The same turns and mirrors carry the whole set onto itself and the rows of a family onto each other. Which other rows belong to the same family as each row named below? List them in the order they appear above.
These 40 rows form 8 families of 5 rows each.
z_823: [ -8.3   2.0  13.0 -21.7  33.3  -7.0  14.6  16.3  12.7   0.8 -37.2  -7.1
   8.7 -10.9]
z_37: [ 10.1  24.0  -0.4 -33.5   6.1 -21.7  20.8  18.8  -5.1  -8.4 -10.3   8.7
  -8.5  -1.0]
z_250: [ 13.1  -5.6  25.4  21.4  -5.0 -10.0  17.0  12.5  12.8   5.1  -2.3 -11.3
 -13.7  33.2]
z_413: [  2.5  25.3  -9.5 -34.4   4.1 -15.5   6.5   9.8  -9.5   0.6 -20.6  -5.6
 -12.9  -7.6]
z_180: [ -7.0 -19.2  20.2   0.7   6.0   7.0  45.1   9.6  -6.3   2.7 -26.5 -12.2
   9.3   9.8]
z_706: [ 16.5  30.4 -11.5 -22.2  11.0  -8.9  20.9  12.6  -8.3  -9.8 -21.7   9.4
 -14.1   1.8]
z_956: [ 22.9  -1.7  22.4  18.6   3.1 -10.2  23.0  28.4   6.6  -7.7 -15.8 -24.4
 -18.6  31.2]
z_951: [ -5.4 -20.1  19.4   0.3   6.2  14.9  26.2  -4.3  -3.1   3.2 -29.7 -17.4
   9.5  21.7]
z_470: [-13.9  15.5  19.8 -23.8  27.9 -15.0   8.3  15.4   8.7  -1.5 -45.8 -15.5
   2.2  -2.4]
z_253: [ -5.2 -22.7  17.6  12.0   7.6   9.5  28.4  -5.6  -1.8 -14.3 -26.9  -5.7
   2.5  13.1]
z_395: [-13.1   9.4  14.0 -17.0  29.7  -9.3  12.1  24.4  19.2   0.0 -45.3  -8.0
   6.4   6.3]
z_714: [  3.3  41.3  -4.3 -30.5  12.0  -8.4  15.2   8.1  -2.3  -4.1 -13.5  -5.0
  -8.2   0.0]
z_974: [  2.8  32.3 -12.3 -21.4   9.3 -13.9  27.0  10.2  -6.1  -4.8 -11.6   6.6
 -13.5   2.6]
z_516: [ 15.0 -16.9  30.8  12.9   4.5 -10.4  13.4  25.1   1.7  -6.2  -5.2 -18.8
 -18.4  27.8]
z_402: [ -1.1 -13.5  11.8  11.7  11.8   2.6  44.7  -5.6  -3.6  -0.1 -33.8 -15.9
   8.6  16.0]
z_430: [-14.6  -6.8  15.0   5.1   7.6  12.0  44.2  -7.9  -1.6   3.6 -29.6  -7.4
   0.6   9.7]
z_24: [-19.5 -12.1  28.4   8.6  12.1   3.8  34.0   3.4   0.6   1.5 -26.0 -11.7
   7.1  27.8]
z_903: [ 17.8   0.9  26.8  11.9  -7.7   1.6   6.9  20.0   7.3   1.1  -9.3 -24.5
 -16.9  36.5]
z_592: [-13.3   8.3  19.2 -19.1  20.9  -3.4  21.4  29.5   7.6 -14.7 -44.0 -15.5
  10.8  -2.0]
z_290: [ 17.3  29.0  24.9   4.8 -14.3 -30.8  -5.2   9.7  -7.9   0.3 -12.5 -10.8
  -5.2   5.6]
z_405: [ 14.3  19.5  15.9   9.3 -12.6 -34.5  -9.1  10.1 -15.6   6.4 -26.2  -5.2
  -6.0   4.6]
z_214: [-22.4  12.6  10.8 -21.3  32.2   5.2  19.5  17.1  -0.9   3.1 -35.8 -11.8
   1.8  -0.3]
z_105: [-19.8  16.0  17.7 -19.8  24.8  -0.2  17.3   8.4  15.7  -4.2 -43.8 -16.4
  10.1   4.3]
z_554: [ -9.2 -11.6  18.3   7.8   0.8  15.5  34.9  -6.7   6.5   0.1 -27.1 -17.4
   3.1  21.2]
z_621: [ 23.6  18.5  11.0  -2.1 -22.3 -25.2  -4.7  19.1   0.7  11.9 -14.1  -6.8
 -11.4   8.5]
z_594: [ 19.3   0.6  27.3  14.9   2.5  -1.2  14.3  17.9  -4.1   3.0   0.6 -26.6
 -12.1  34.8]
z_90: [  2.9  36.1  -2.7 -24.5   2.5 -11.8  17.8   4.1   4.7  -8.9 -12.8   4.2
 -10.7  -8.4]
z_7: [ 13.3  28.8  -9.9 -19.2  15.0 -10.0  23.5   9.1  -2.7  -8.5  -8.7  -6.9
  -5.4 -15.6]
z_29: [ 11.9  -5.4  30.9   7.9   4.9  -2.0  16.7  28.3  11.5   0.0 -14.3 -17.9
 -19.2  40.4]
z_603: [ 15.0  34.2  -4.9 -29.1   4.6 -12.3  23.1  14.8  -8.1   3.0  -7.4  -3.4
 -16.5   4.0]
z_966: [ 25.1  16.7  14.6  12.5 -15.0 -29.1  -4.7   9.9 -10.8  -2.8 -30.5  -3.2
 -10.9   3.1]
z_804: [ 16.2  -2.8  17.3  11.3   4.0  -7.1  15.8  31.4   3.9   1.4  -7.0 -24.4
 -23.4  35.7]
z_881: [ 20.6  26.3  13.8  -0.9 -16.3 -21.1 -11.8   0.9 -12.8   4.9 -17.2  -9.0
  -7.0   8.2]
z_517: [27.2 -1.8 23.8 14.7  3.5  4.2 14.4 31.4  1.6 -1.4 -5.4 -9.2 -7.0 31.2]
z_642: [ -2.0   9.9  12.2 -18.4  35.8  -8.1  14.8  18.2   8.9  -3.7 -50.9  -8.4
  11.1   5.8]
z_567: [ -7.6 -19.5   7.6   9.6   1.2   4.1  37.0  -5.6  -3.3   6.8 -30.6 -11.7
   6.7  17.3]
z_349: [ 22.2  10.6  20.7   9.2 -16.6 -25.7  -6.6  -1.5  -9.0  13.0 -21.3  -4.1
  -7.4   8.4]
z_531: [ 23.2  15.2  20.9  11.2 -13.2 -25.2  -1.2  15.0 -13.5   7.1 -12.2   4.2
  -7.7  -1.3]
z_307: [-13.6   8.5  12.7 -27.8  21.8   7.6  14.6  19.3  18.2  -4.6 -43.0  -7.3
   6.9   1.7]
z_744: [ 28.2  13.8  16.2  -2.8 -10.1 -34.5  -6.5   8.9 -12.6  -2.9 -17.8  -8.1
   6.6   9.9]

The rest of the family of z_105: z_714, z_903, z_554, z_881
The rest of the family of z_349: z_470, z_430, z_29, z_603
The rest of the family of z_395: z_974, z_405, z_804, z_567
The rest of the family of z_951: z_290, z_594, z_90, z_307
The rest of the family of z_531: z_823, z_37, z_180, z_516
The rest of the family of z_214: z_250, z_413, z_24, z_621

The same turns and mirrors carry the whole set onto itself and the rows of a family onto each other. Which other rows belong to the same family as each row named below? List them in the order they appear above.
These 36 rows form 9 families of 4 rows each.
z_476: [  6.9 -21.1  -2.5  -9.4   5.9   4.8 -20.5  11.1   7.6 -12.2   5.4 -20.3
  -6.7 -11.6  27.9  -3.8  -1.2]
z_708: [  6.7 -12.7  -8.5 -18.0  19.5 -16.6  -4.2  11.0 -19.1  18.6  -3.4  -8.9
  -3.6   4.3 -11.2 -19.5 -19.1]
z_666: [ -7.2  -1.8   2.6   8.9  16.7  10.9   8.9 -10.8 -17.8   5.6 -29.2  -0.7
 -36.1   4.5  -2.2   6.1  -1.0]
z_184: [  5.2   4.3  -1.3 -22.7  -9.7  22.4 -21.3  -7.7  -0.5   3.0 -16.6 -22.1
  -9.5   3.4   8.1  23.9   9.1]
z_480: [ -6.9 -26.0   2.2   0.4  -2.4  17.0   6.0  -5.4 -12.8 -44.5   7.8 -18.9
  -2.7  11.5   1.8 -14.6 -20.6]
z_481: [  5.2  26.7   1.9  12.6   0.0  20.2 -10.7   1.5 -12.0 -21.2  -2.6 -21.8
  -9.0  -7.5  17.6   2.5   9.3]
z_769: [-12.0  -8.0   8.5  -0.2 -10.1  17.9  -5.0  -1.1 -22.5 -22.4  -5.4  -6.9
  22.5 -24.6 -27.8  10.3  -8.6]
z_907: [ 11.0  -0.9   7.0   0.8  14.6   2.6   6.6 -13.6   1.6  17.7  -6.5  -3.9
  16.6  19.2  -3.9 -18.1  25.8]
z_845: [ -7.2  -4.9  -0.3  10.8  17.2   2.0  10.2 -29.9 -27.1   2.7 -11.0   5.6
 -27.1  -0.3 -24.4  -4.2   0.8]
z_700: [ -3.0 -20.8  -9.7   7.0  10.5  -2.1 -14.7   9.5  -2.2 -19.4  -3.6   2.3
  -4.7 -26.4  15.6   4.0 -17.2]
z_696: [ -1.5  24.7  -5.7  23.8   1.8  13.9  -4.6  -6.8 -19.7 -27.7  -2.1  -7.4
  -2.6 -17.2  -0.5   1.8  -0.6]
z_495: [  4.4  -3.9  10.2  -7.6  15.2  12.3   3.2 -15.9 -12.1  12.9 -14.1 -21.4
 -35.0  17.1   3.6  -4.2  13.9]
z_749: [-14.4   4.2   0.8  -9.0  -3.0  16.8   2.0  -7.3 -19.5   1.3 -12.9  28.6
  11.0  21.4 -19.2  -4.7 -17.8]
z_128: [  5.1 -11.3  -9.5 -14.0  19.6 -17.0  -4.3  15.3 -18.0  17.2  -9.9  -8.0
  -6.1   2.6  -7.3 -15.0 -21.3]
z_77: [-11.3  -4.1  12.7  -5.4  -9.9  24.8  -7.6  17.5 -14.7 -17.9 -19.3 -15.9
  12.4 -18.4  -1.9  19.3  -6.1]
z_497: [ -3.6 -10.4  16.1 -16.2 -12.0  17.2 -10.1  -7.1 -19.1 -12.5  12.8 -24.2
  25.7  -9.8 -26.7  -2.0   6.6]
z_660: [  0.0 -24.7 -11.3   4.2   9.1  -8.2 -16.5 -10.8  -7.9 -18.3  17.7   3.1
   5.9 -27.7  -7.1  -9.8 -10.7]
z_720: [-11.5   6.6   6.2 -13.3  -4.4  23.9  -1.4   6.0 -10.8   4.3 -22.5  17.1
   3.7  27.8   0.3   1.5 -14.0]
z_107: [ -7.3   1.1   7.6 -20.9  -3.6  17.2  -3.1 -14.9 -15.6   6.8   3.9  14.1
  14.2  30.8 -21.7 -16.4  -4.7]
z_644: [ -5.8 -25.7   3.7  -1.1  -2.6  18.3   4.4  -4.4 -12.5 -41.5   6.9 -20.6
  -3.2  14.1   1.3 -13.0 -18.2]
z_523: [  8.2   2.4   4.7   4.7  15.0   7.8   8.1   2.0   6.3  15.6 -25.7   0.1
   6.9  14.5  12.2  -5.6  19.6]
z_112: [  7.4 -12.9  -7.4 -17.2  17.9 -14.9  -4.6  13.1 -17.6  19.1  -7.8  -8.8
  -5.6   6.7  -7.1 -16.4 -18.9]
z_22: [  2.0  -6.4   7.3  -5.0  14.0   6.0   5.4 -33.2 -19.4  11.8   3.3 -14.3
 -23.3  15.3 -21.8 -13.8  14.5]
z_106: [ -5.7  -1.0 -12.2  -6.6  -7.6   9.1 -14.5 -33.4 -17.6  -7.2   0.0   4.8
   9.0 -13.6 -33.6  16.7   0.0]
z_6: [ -6.9   2.6 -11.1  -3.3  -7.1  16.2 -13.2 -10.7 -12.5  -7.4 -27.5   3.4
  -5.3 -14.5  -7.5  31.9  -5.5]
z_816: [  3.5  -1.3   0.1  12.5  17.0  -0.8  12.9 -19.3  -4.7   9.2  -9.7  14.3
  20.3   6.6 -17.4 -16.0  16.2]
z_483: [  0.7   0.4  -2.1  17.7  15.9   3.8  11.9  -3.2  -2.1   9.0 -29.4  17.3
  10.3   4.9  -2.6  -3.7   9.7]
z_437: [  9.1  -1.7  -2.0 -25.5  -9.6  13.7 -20.1 -31.6  -6.7   4.0  11.2 -21.9
   4.8   4.1 -16.9   9.0  16.3]
z_419: [ -5.8 -24.6   2.2   0.7  -1.0  18.3   5.8  -3.9 -11.9 -43.8   3.8 -19.5
  -3.3  11.2   3.2 -12.2 -22.3]
z_625: [  9.5 -24.9  -3.5 -11.2   6.3  -4.5 -22.0  -9.2   0.9  -9.6  26.9 -16.0
   5.5 -12.8   4.8 -16.0   3.8]
z_82: [  9.5  24.0   3.8   5.1  -2.1  16.6 -12.4 -12.3 -12.9 -17.4  17.8 -28.6
  -0.2  -2.0   6.0 -10.7  17.5]
z_445: [ -1.2  -6.0  22.0 -20.7 -13.4  25.8 -12.3  10.9  -9.3 -11.0  -1.0 -35.3
  14.2  -5.3  -1.2   7.2   8.8]
z_754: [ -3.5   5.0  11.9 -26.7  -4.5  23.1  -4.9  -0.9  -7.2  11.0  -6.2   2.5
   5.5  38.7  -2.7 -11.5  -2.9]
z_638: [  4.3  22.2  -1.7  17.0   0.1  10.6  -9.3 -20.5 -20.9 -25.3  17.0 -12.9
   5.7 -11.1 -13.2 -10.8   9.6]
z_393: [  4.7 -12.2 -10.3 -14.2  19.9 -19.0  -3.3  11.7 -20.7  18.4  -7.0  -5.7
  -3.6   0.6  -9.8 -17.1 -21.8]
z_960: [ -7.3 -24.1   3.7  -0.7  -2.5  19.1   4.2  -2.7 -11.5 -42.9   4.7 -21.8
  -4.8  13.8   5.9 -12.4 -19.6]

The rest of the family of z_476: z_700, z_660, z_625
The rest of the family of z_816: z_907, z_523, z_483
The rest of the family of z_184: z_106, z_6, z_437
The rest of the family of z_708: z_128, z_112, z_393
The rest of the family of z_22: z_666, z_845, z_495
The rest of the family of z_480: z_644, z_419, z_960
The rest of the family of z_445: z_769, z_77, z_497
The rest of the family of z_638: z_481, z_696, z_82

The same turns and mirrors carry the whole set onto itself and the rows of a family onto each other. Which other rows belong to the same family as each row named below? List them in the order they appear above.
These 20 rows form 4 families of 5 rows each.
z_11: [-27.3   8.5  -9.4  -9.2   0.8   4.6  -4.2  23.4   5.1 -17.8  40.9]
z_432: [-17.0  11.9  23.7  -8.0  14.7  -6.6 -12.5  50.9  19.7 -21.3  11.9]
z_856: [-14.1  17.3  -8.6  -6.4  -2.2  18.2   9.9  26.0   0.1  -9.1  28.7]
z_53: [-11.8  29.7  33.2  -6.5   4.5   1.9 -18.3   3.3 -25.1 -31.8  18.1]
z_512: [ -9.5  16.8 -10.1  -4.5  -2.7   9.9   1.3  12.1  -8.2   5.6  11.6]
z_245: [ 5.4 35.0 30.1 -0.1 -7.6 -5.2  6.8 40.7 17.2  1.6 22.7]
z_436: [-13.2  20.4  29.5  -5.7  -3.4 -34.3 -30.5  20.3   8.2   2.9  18.7]
z_286: [-22.1  34.0  36.6  -8.7  -8.6  -6.8 -26.0  43.8  -5.6 -21.1  39.0]
z_260: [-19.8  21.5  42.5 -20.4 -22.1  18.4 -11.8  33.6  -8.8  -4.0   4.5]
z_403: [-23.0  24.3  46.1 -20.6 -30.3   4.2  -9.7  27.8   5.8  -5.9  36.4]
z_158: [-11.1  13.4  37.4 -16.3 -22.0  -5.8   4.2  23.2  28.7   5.2  24.0]
z_557: [-18.0  19.8  -4.4  -7.0 -11.8  -2.5 -13.8   2.5 -15.3   6.3  25.4]
z_156: [  6.8  28.2  27.8   0.0   1.9 -13.7   1.8  -8.1   2.1 -12.8  21.9]
z_827: [ -1.7  17.6  22.9  -3.6  20.3   7.7   1.5  12.7  -2.8 -30.5  -0.4]
z_262: [-14.2  10.4  24.3  -6.7  18.0 -16.7 -12.6   1.5  10.1 -34.3  25.3]
z_129: [-29.2   0.5  34.6 -24.1  -3.9   9.5 -15.2  38.3  10.1 -14.7   0.7]
z_416: [ -3.3  31.5  31.7  -2.5   3.7   6.6   8.5  13.5   0.5 -36.5  39.9]
z_677: [-32.3  13.7  -5.6 -11.0  -5.0  -0.3 -21.8  12.2 -13.4 -12.3  35.8]
z_864: [-22.9  -0.2  33.9 -20.6 -10.1 -14.5 -18.4  17.6  19.9   3.2   4.8]
z_842: [ -4.4  31.3  30.7  -4.7  -1.7  -0.8 -20.4  36.5 -14.7   1.1  -6.1]

The rest of the family of z_856: z_11, z_512, z_557, z_677
The rest of the family of z_129: z_260, z_403, z_158, z_864

